(in the rows, 128 means zero)
Rotation paths and how fast each direction turns (degrees each step):
Each turn is a multiple of 5 degrees from 10 to 175, or 0.
Each row of a path follows its step; steps can be skipped.
path 1
step 1: [128 118 131 120 119 124 124 128 124 133 123 140 128 126 131 118 125 128
 127 135 135 125 120 139 128 131 128 139 126 122 116 121 126 134 126 125
 130 126 135 126 116 119 136 131 126]
step 2: [125 133 131 136 136 125 126 123 136 121 131 140 125 126 137 127 135 136
 136 135 129 119 124 138 143 129 130 129 127 122 135 127 132 134 137 133
 127 130 127 132 134 114 130 129 129]
step 3: [138 120 121 129 131 124 123 134 134 131 119 133 133 131 117 126 135 133
 136 130 131 123 127 131 133 126 145 128 139 127 126 132 133 119 130 130
 136 140 129 127 125 128 125 119 130]
step 5: [129 122 134 122 130 128 134 116 139 136 135 124 128 125 130 123 133 138
 138 122 123 121 121 132 131 131 132 125 122 132 135 138 134 134 136 127
 138 132 135 126 125 128 125 140 122]
step 6: [138 133 125 129 132 125 128 129 124 133 112 123 129 134 137 123 142 135
 131 119 124 126 125 129 126 124 137 128 128 124 119 134 138 134 123 117
 128 123 130 124 135 127 119 123 128]
step 14: [133 126 132 121 136 130 130 120 140 127 133 123 132 129 129 121 145 129
 130 127 118 133 113 132 127 135 129 124 129 133 132 133 136 137 129 128
 130 128 134 122 131 127 129 143 132]
step 15: [145 130 125 128 126 119 126 133 126 136 127 129 136 132 124 131 136 134
 130 125 121 120 123 127 123 127 127 129 120 123 121 130 137 127 126 118
 126 120 134 125 141 127 118 120 121]
step 16: [129 132 122 131 125 147 135 130 123 127 125 137 134 132 125 129 118 124
 128 123 127 122 116 129 129 122 130 133 128 124 125 133 130 128 125 123
 128 127 138 116 138 126 139 138 127]
step 17: [128 117 126 115 131 125 124 135 124 133 132 136 130 122 131 115 128 136
 122 131 124 125 122 133 142 139 122 131 129 129 123 124 125 133 124 126
 135 125 129 122 134 122 128 141 126]
Speeds:
[128 127 127 129 130 127 129 132 127 123 129 127 127 125 127 128 126 125
 128 126 128 129 129 128 130 127 130 128 126 128 125 128 127 130 123 128
 130 126 130 131 129 127 127 131 123]
40
[129 125 128 128 128 125 127 124 131 127 131 128 126 128 127 129 129 130
 126 127 128 129 127 128 131 126 126 127 128 129 129 122 126 131 131 126
 125 127 128 126 128 130 127 131 126]
115
[129 128 129 129 132 126 124 128 128 126 129 128 128 131 129 130 132 127
 129 128 125 129 125 128 129 127 127 128 131 125 126 131 127 130 125 130
 126 129 128 132 128 130 129 125 129]
90
[126 126 127 125 130 129 129 129 127 126 128 132 127 124 128 127 130 129
 127 129 125 130 126 128 124 128 125 128 129 131 130 128 126 127 128 128
 128 125 130 129 123 125 131 129 128]
115
[132 128 126 128 126 126 130 130 126 129 128 127 128 131 126 123 132 125
 129 129 131 128 129 127 127 128 128 127 129 129 127 125 125 128 128 126
 127 125 131 129 127 128 126 124 130]
125
path 2
step 0: [120 135 125 138 119 116 128 121 136 123 129 129 140 127 133 123 113 122
 128 125 129 134 128 130 123 134 123 134 131 126 127 135 128 132 121 133
 119 141 127 139 124 122 126 129 119]
step 1: [127 142 121 138 126 129 127 126 125 140 131 127 135 132 139 115 121 118
 123 123 135 124 132 118 126 132 127 124 128 124 132 134 122 136 129 132
 128 132 141 133 123 120 134 133 131]
step 4: [120 143 110 135 121 121 123 130 120 125 120 131 128 126 130 117 127 130
 121 132 128 128 134 134 131 130 118 126 127 128 131 124 129 119 120 127
 126 130 137 132 123 118 136 122 134]
step 7: [126 145 123 138 130 128 117 129 122 137 134 130 142 126 131 119 121 120
 118 124 126 120 131 124 126 123 121 137 129 123 131 137 133 121 127 125
 132 135 130 130 129 134 131 132 136]
step 12: [123 135 125 122 124 135 121 127 116 130 120 127 142 123 133 118 123 132
 129 133 118 135 138 136 131 136 119 140 130 119 129 137 131 128 123 129
 134 131 124 124 133 126 134 133 130]
step 13: [124 132 124 139 128 127 120 127 122 140 125 125 139 116 130 130 122 128
 115 128 128 134 137 127 124 126 120 134 132 128 128 134 139 123 120 135
 122 126 126 136 130 136 139 121 131]
step 14: [122 131 129 136 119 138 125 125 127 125 128 124 135 131 129 127 119 122
 127 127 131 134 133 132 126 125 127 121 129 119 132 142 143 133 124 142
 128 128 121 142 129 122 131 134 139]
step 15: [122 123 124 140 133 136 128 125 125 140 127 125 139 130 120 114 132 126
 126 125 128 137 135 133 130 131 131 136 119 124 139 140 133 139 128 128
 131 132 134 132 126 125 132 126 137]
step 17: [123 124 130 120 125 128 133 138 126 131 116 129 128 126 127 115 122 126
 120 138 125 134 127 143 126 129 122 135 126 122 128 138 137 122 127 141
 129 130 136 140 127 127 128 128 136]
Speeds:
[125 128 129 127 127 128 128 126 129 127 129 128 129 131 126 123 128 129
 133 129 126 128 128 130 127 129 131 131 128 128 125 130 128 130 130 131
 125 129 126 125 130 125 127 127 127]
125
[128 126 128 127 129 129 130 127 131 125 126 130 130 129 125 129 125 126
 130 130 128 132 125 129 127 131 127 128 126 128 126 129 125 129 125 127
 132 128 127 132 129 128 128 132 128]
125
[130 129 130 128 126 128 126 126 129 129 127 128 128 130 126 128 127 129
 122 129 127 126 125 127 130 127 128 130 127 132 127 130 128 128 121 130
 126 127 128 127 127 126 126 130 128]
110
[131 128 126 130 131 128 126 126 131 128 132 127 127 129 125 128 128 128
 132 128 127 128 127 126 130 128 130 127 130 129 131 130 129 129 129 132
 127 129 132 128 126 130 131 130 131]
55
[128 126 123 125 130 127 130 132 126 126 128 129 125 128 126 127 131 128
 127 129 129 129 127 128 131 132 127 130 126 128 130 125 128 125 127 131
 127 128 128 127 128 125 127 128 129]
55
[129 125 129 128 126 129 130 129 125 130 131 127 128 132 127 126 124 132
 126 125 128 128 130 131 131 131 130 125 128 129 129 127 127 128 129 126
 131 126 127 127 127 126 130 130 129]
110
path 3
step 0: [134 134 133 134 128 124 124 147 118 124 132 129 126 137 128 127 134 124
 125 128 139 138 137 128 129 136 124 140 119 118 127 127 134 125 126 131
 131 140 124 140 126 128 129 123 133]
step 2: [137 130 130 126 123 117 128 132 119 131 138 127 128 134 124 131 129 133
 120 137 124 128 131 144 136 131 115 136 130 135 132 128 131 122 129 128
 135 129 131 120 126 129 141 129 145]
step 3: [130 141 126 135 122 116 140 133 127 122 120 133 115 122 131 126 127 123
 122 120 130 136 137 126 123 126 117 138 121 125 133 133 134 117 140 127
 123 131 131 135 124 127 128 131 123]
step 4: [127 137 127 124 124 116 132 141 124 134 126 127 131 139 117 132 123 133
 131 122 126 130 125 138 124 121 125 132 129 126 138 135 127 132 117 120
 142 122 125 138 140 131 126 131 129]
step 5: [132 129 131 122 117 122 133 131 123 121 124 128 126 127 130 123 126 119
 122 141 122 116 123 131 124 127 123 128 114 133 126 133 138 123 138 127
 128 117 125 129 134 132 137 135 142]
step 8: [132 121 116 132 121 124 123 130 130 137 125 125 130 136 127 127 125 124
 120 134 129 116 123 138 126 135 122 132 122 128 128 121 132 123 138 131
 138 128 143 137 142 133 129 124 138]
step 10: [124 138 123 129 124 124 128 139 133 136 122 120 132 125 121 133 136 137
 128 117 138 127 132 138 115 130 122 133 120 125 129 134 132 132 131 135
 136 130 135 139 119 137 136 130 129]
step 11: [143 126 123 127 119 125 127 137 134 125 121 129 118 130 123 132 127 122
 120 140 122 133 123 131 127 125 114 118 128 130 122 130 133 126 120 126
 143 130 128 142 135 127 128 127 136]
step 13: [120 151 132 133 123 126 129 132 131 125 125 114 133 126 128 116 131 131
 122 131 133 139 124 131 126 130 117 127 134 123 128 140 130 119 125 124
 138 128 129 133 127 125 130 131 135]
Speeds:
[130 127 127 130 127 129 131 126 129 126 130 127 128 128 126 131 125 130
 130 130 128 131 128 129 127 128 126 125 131 127 128 129 126 126 127 128
 128 129 129 128 135 126 129 129 123]
145
[123 131 129 130 129 129 129 129 130 129 132 126 128 129 129 127 126 127
 129 128 129 131 131 128 127 125 130 129 125 130 127 130 127 132 130 126
 131 128 127 128 127 128 127 126 124]
120
[126 128 126 129 129 132 130 126 128 126 129 131 125 131 128 132 126 126
 128 131 127 130 126 128 128 131 128 131 126 130 130 130 127 128 130 129
 126 130 129 127 127 128 127 130 132]
115
[125 128 126 126 127 126 127 129 129 129 130 128 130 129 128 128 127 127
 131 125 129 133 129 127 123 129 127 126 129 125 128 130 132 126 125 130
 126 129 128 129 127 128 124 128 129]
110
